(in the rows, 128 means zero)
Each named move below is a turn or a mirror, shown by a few rows before and after it. Which moves, in which order, take the first row of each later pair to the second? The first pair is answered.
move Q_530:
[135 127 113 113 155 152 117 134]  ->  [131 127 113 114 156 152 120 129]
[137 142 137 125 215 140 112 180]  ->  [124 122 129 139 232 139 120 129]
[120 142 147 130 131 113 125 180]  ->  [ 98 116 133 152 158 108 141 100]
move Q_633:
[ 68 126 108  88 149 133  86 108]  ->  [108 125 115 121 209 148 117 107]
[173 134 123  93 194 164 158 127]  ->  [110 140 109  42  95 139 108 123]
[ 93  99 107 159 146 130 134  87]  ->  [ 83 102 104 151 134 125 128  87]
move Q_546:
[152 103 121 153 119 119 102 159]  ->  [135  99 118 161 115 114  93 143]
[116 104 105 100 114 130 105 105]  ->  [140 113 108  85 115 144 114 130]
[110 160 151 102 145 130 129 131]  ->  [107 164 151 108 150 124 126 133]
[128 128 112  72 104 150 113 119]  ->  [154 141 124  83 120 151 124 161]
move Q_917:
[ 83 145 138 122 119 111 113 141]  ->  [ 79 119 122 133 120 118 102 111]
[128 136 141 146 123 118 130 148]  ->  [117 130 138 145 123 114 140 112]
[141 107 113 145 133 134 102 146]  ->  [123 161 149 123 120 124 139 152]

(2 to 4 moves a pair)
[152 115 141 130 159 146 184  98]  ->  [165 122 143 108 142 151 184 112]
Q_633 then Q_546 then Q_633 then Q_530
[158 156 154 136 151 134 166 164]  ->  [173 135 137 148 162 142 143 172]
Q_530 then Q_917 then Q_530
[165 136 147 144 162 136 173 125]  ->  [177 126 140 150 163 143 155 146]
Q_917 then Q_917 then Q_530
[155  79 102 147  82 131  95 122]  ->  [141 109 127 198 125 108 103 160]
Q_917 then Q_546 then Q_530 then Q_917
[ 99 159 126 141 116 137 155 130]  ->  [115 145 113 110  94 151 144 129]
Q_917 then Q_546 then Q_530 then Q_917
[108 116 118 166 154 117 107 110]  ->  [117 131 116 104 100 132  89 150]
Q_633 then Q_546 then Q_530
[138 115 118 168 150 134 126 146]  ->  [101 153 140 151 113 115 129 150]
Q_546 then Q_530 then Q_546 then Q_917
[ 77 144 132 108 161 121 146  55]  ->  [ 74 186 155 117 123  97 110 170]
Q_530 then Q_633 then Q_546 then Q_633
[111  93 100 135 142 130  82 132]  ->  [ 94 147 137 154 163 109 117 154]
Q_917 then Q_633 then Q_546
[156 105 123 183 135 104 127 135]  ->  [115 127 134 164 121  93 153  92]
Q_917 then Q_530 then Q_546
[119 143 152 126 120 116  92 170]  ->  [140 135 157 137 176 134 148 103]
Q_546 then Q_917 then Q_546 then Q_633
[135 159 143 107 132 128 154 119]  ->  [148 150 135 129 160 131 133 154]
Q_917 then Q_917 then Q_530 then Q_917
[105 106 131 182 148 114 132 113]  ->  [ 80 138 150 159 121 106 144 119]
Q_917 then Q_917 then Q_530 then Q_546
[107 106 121 131 162 142 111 106]  ->  [ 92 134 139 135 168 129 113 128]
Q_917 then Q_530 then Q_917 then Q_546
[128 125 143 124 104 141 188  79]  ->  [177  88 114 133  98 157 122 163]
Q_530 then Q_917 then Q_917
[175 138 142 113 162 144 173 130]  ->  [120 112 112 115  88 112  80 162]
Q_546 then Q_633 then Q_917 then Q_917
[142 159 160 115 166 135 155 136]  ->  [138  94 109  98 136 144  96 100]
Q_633 then Q_530 then Q_546 then Q_917
[144 163 153 124  99 125 160 146]  ->  [145  96 103 120  85 140 104 121]
Q_530 then Q_917 then Q_633 then Q_546
[141 139 120  79  90 136  94 170]  ->  [190 109 111  97 140 163 117 145]
Q_917 then Q_917 then Q_546 then Q_633
[122  81 100 165  53 107  28 147]  ->  [192 119 153 190 189 140 190  70]
Q_546 then Q_917 then Q_917 then Q_633
[118 161 156 109  73 122 162 125]  ->  [133 137 134 101  53 132 134 132]
Q_917 then Q_530 then Q_917
[143  83 117 151 102 135 120 106]  ->  [143  91 126 175 115 124 115 130]
Q_530 then Q_633 then Q_546 then Q_546
[140 110 110 134 198 151 115 132]  ->  [103 102  96 125 165 138  80 130]
Q_917 then Q_633 then Q_530 then Q_917
